In the rows, 128 means zero.
Each path below is one point turned by a fixed rotation once a step. After each direction that follows a path, write how fast that rotation turns it, in degrees each step (0 if it stays still).
Each turn is a multiple of 5 degrees from 10 to 175, or 0.
Each row of a path follows its step; steps can be skipped.
path 1
step 0: [116 137 118 122 124 135 130 130 121 115 133 125 135 141 137 133 123 140
 123 119 127 121 135 142 139 136 111 131 123 131 121 143 138 138 124 122
 144 127 136 132 125 121 132 120 129 115 131 128 128 124 126 130 126 117]
step 1: [140 134 126 125 116 130 138 113 133 124 115 123 144 126 126 125 129 134
 121 127 130 126 119 142 116 127 120 122 118 124 130 143 114 123 132 116
 130 124 143 115 134 123 129 123 127 135 125 124 134 120 135 128 133 142]
step 5: [128 117 135 144 127 125 139 129 130 142 124 137 123 119 120 124 133 129
 123 134 140 128 117 132 137 118 124 125 139 135 132 122 130 137 127 115
 142 127 131 116 123 122 121 125 120 119 136 140 142 133 136 128 139 116]
step 6: [124 140 125 124 111 131 129 128 129 134 120 120 121 135 124 127 135 124
 124 124 135 137 130 129 123 128 135 109 146 123 117 130 138 117 125 115
 130 120 123 140 119 142 129 124 122 120 120 144 126 129 122 124 133 119]
step 12: [132 127 118 127 118 119 141 134 103 117 125 120 133 131 128 141 142 127
 141 121 119 122 128 130 111 129 133 124 113 130 123 118 123 130 131 117
 135 123 137 135 124 129 128 126 132 133 132 125 136 125 132 120 128 129]
step 20: [127 131 123 130 130 123 121 117 109 129 149 128 128 119 128 127 123 122
 142 123 130 131 131 128 128 131 130 130 131 119 125 118 124 151 122 134
 126 126 132 120 134 118 132 119 118 131 136 118 131 118 136 123 138 141]
step 26: [131 128 130 119 124 139 120 124 127 134 118 143 126 124 119 111 134 127
 120 121 143 128 123 127 152 126 126 132 125 126 126 134 139 141 121 132
 143 134 138 125 140 139 129 136 126 126 124 117 134 125 127 131 135 125]
step 29: [132 133 127 120 144 130 132 122 125 115 139 140 133 133 135 137 139 126
 141 121 119 122 134 137 120 139 112 116 133 116 126 132 135 128 136 132
 130 115 125 121 135 138 131 119 138 127 124 127 128 130 125 124 121 145]
step 42: [132 124 121 132 125 128 139 135 131 121 125 114 129 124 126 125 133 120
 126 126 126 132 151 122 122 130 129 140 130 134 127 140 126 127 132 129
 126 123 137 126 127 131 134 126 133 110 108 118 146 125 114 125 118 121]
[130 126 130 128 130 123 129 124 133 128 130 128 129 130 128 130 127 128
 126 127 130 131 131 129 127 128 124 128 128 130 127 132 128 128 126 128
 128 131 130 129 127 128 129 122 128 129 129 130 129 131 130 124 131 130]	25
[129 128 129 125 128 132 129 128 133 122 126 128 125 132 128 123 130 131
 129 126 131 128 128 125 126 126 127 125 131 126 131 132 130 128 128 129
 128 127 126 126 131 129 127 127 126 124 129 126 130 130 127 129 126 129]	140
[130 127 128 126 131 127 123 130 130 126 128 123 132 131 129 131 132 130
 128 129 127 125 125 129 129 129 127 127 127 128 129 126 129 133 127 127
 126 125 126 128 126 128 127 127 126 129 125 127 129 123 132 129 131 132]	40
[130 129 124 123 130 128 133 131 127 130 126 126 129 127 127 127 128 131
 129 128 126 129 126 135 126 129 129 124 129 126 128 130 131 124 130 128
 130 129 126 128 124 127 127 125 129 131 129 128 127 129 133 128 127 126]	65
[128 126 128 129 129 129 126 127 129 134 128 131 126 129 126 124 133 127
 129 129 126 130 129 128 128 124 125 127 129 129 128 126 130 130 125 125
 128 128 127 130 128 135 128 130 130 128 128 131 125 128 132 130 127 127]	35
path 2
step 1: [139 124 131 121 129 126 130 143 139 124 130 142 139 136 127 106 148 140
 141 120 119 145 131 138 114 118 126 120 123 134 123 125 118 122 129 120
 126 140 116 124 140 128 135 122 127 127 135 121 125 121 143 134 127 126]
step 2: [118 116 129 112 120 125 132 115 116 124 145 125 143 119 114 134 125 131
 123 142 116 126 117 136 142 131 147 122 136 129 130 130 127 137 127 126
 111 123 135 141 125 120 124 118 122 131 128 131 119 130 140 134 130 119]
step 5: [126 116 130 117 126 135 118 123 119 128 144 125 139 127 128 137 124 112
 134 118 129 151 122 151 142 138 130 121 124 135 133 137 135 123 128 132
 137 121 134 134 130 134 135 130 131 148 144 121 130 129 118 124 125 130]
step 14: [128 130 129 133 116 132 118 114 128 128 129 136 122 123 114 129 122 130
 113 113 133 125 120 124 133 131 117 133 143 144 122 150 128 131 133 125
 117 118 123 134 111 140 135 118 136 117 130 115 117 138 134 127 137 129]
step 24: [121 126 133 112 134 111 136 119 132 127 138 125 123 126 131 138 122 136
 134 131 144 145 128 143 135 134 134 119 135 117 128 120 128 126 112 128
 122 124 121 122 125 123 108 113 123 124 148 120 118 133 117 129 133 130]
step 37: [125 124 130 120 140 130 126 131 129 130 127 123 139 126 140 128 127 105
 122 124 137 133 119 116 130 130 112 123 121 133 146 128 118 142 127 127
 128 123 138 101 125 125 149 133 136 128 121 127 125 122 130 114 127 135]
step 41: [132 123 118 126 126 112 120 152 128 131 147 131 146 123 132 126 128 122
 127 128 115 115 137 131 120 125 141 120 122 114 110 124 129 133 127 136
 133 121 121 128 132 114 127 132 113 121 123 134 123 122 128 117 120 131]
step 44: [137 135 112 128 122 129 110 127 130 145 140 110 130 118 121 126 138 128
 134 134 134 125 123 132 143 123 141 109 126 128 119 147 138 129 136 126
 123 118 115 126 123 124 132 128 124 129 112 121 123 137 130 133 134 135]
step 46: [123 124 136 123 136 118 138 118 115 128 129 130 112 138 128 136 107 124
 132 138 139 127 127 129 137 130 130 134 128 139 115 135 124 138 129 141
 123 137 147 119 124 140 118 131 140 121 140 116 136 120 120 118 137 124]
[129 128 130 126 131 126 128 129 127 129 129 121 125 129 129 128 129 129
 127 132 127 131 129 129 127 130 127 130 124 130 129 129 128 133 125 129
 130 130 128 128 130 130 128 126 127 123 129 127 126 126 131 129 122 123]	130
[127 129 124 127 125 127 127 129 124 125 128 126 129 127 130 126 130 130
 130 131 133 129 131 129 124 127 129 127 127 124 129 129 124 125 132 125
 132 127 125 127 128 127 124 128 125 126 128 124 128 127 128 130 130 126]	125
[129 128 128 131 126 128 127 127 125 131 128 128 129 129 128 127 130 129
 135 125 128 131 126 130 126 128 124 129 127 129 127 129 129 128 130 127
 129 127 130 135 131 133 129 129 130 127 130 129 132 131 131 130 128 128]	85
[128 125 132 130 126 129 130 132 127 132 128 129 127 132 126 127 126 128
 128 125 130 129 129 131 129 129 128 128 128 131 126 130 127 128 132 127
 127 123 128 122 127 128 128 128 129 125 125 124 127 126 130 129 128 131]	170
[128 127 128 131 125 127 128 127 128 124 126 130 129 134 129 124 127 132
 128 129 124 131 126 129 128 128 127 130 129 125 126 130 134 127 130 132
 132 131 129 125 129 126 130 130 128 129 128 127 127 127 126 126 127 127]	145
[132 129 130 126 127 127 126 128 124 125 130 127 131 130 128 127 129 125
 129 129 129 125 125 125 130 128 132 129 128 125 129 128 129 133 129 128
 127 132 133 129 124 132 129 131 128 125 124 126 126 128 128 130 130 131]	155
[133 126 125 127 125 126 126 132 128 130 124 126 132 130 126 130 127 133
 127 128 128 127 126 126 128 130 128 124 132 128 126 129 128 128 127 127
 125 131 127 130 128 126 126 125 126 130 131 128 129 125 131 129 127 128]	35
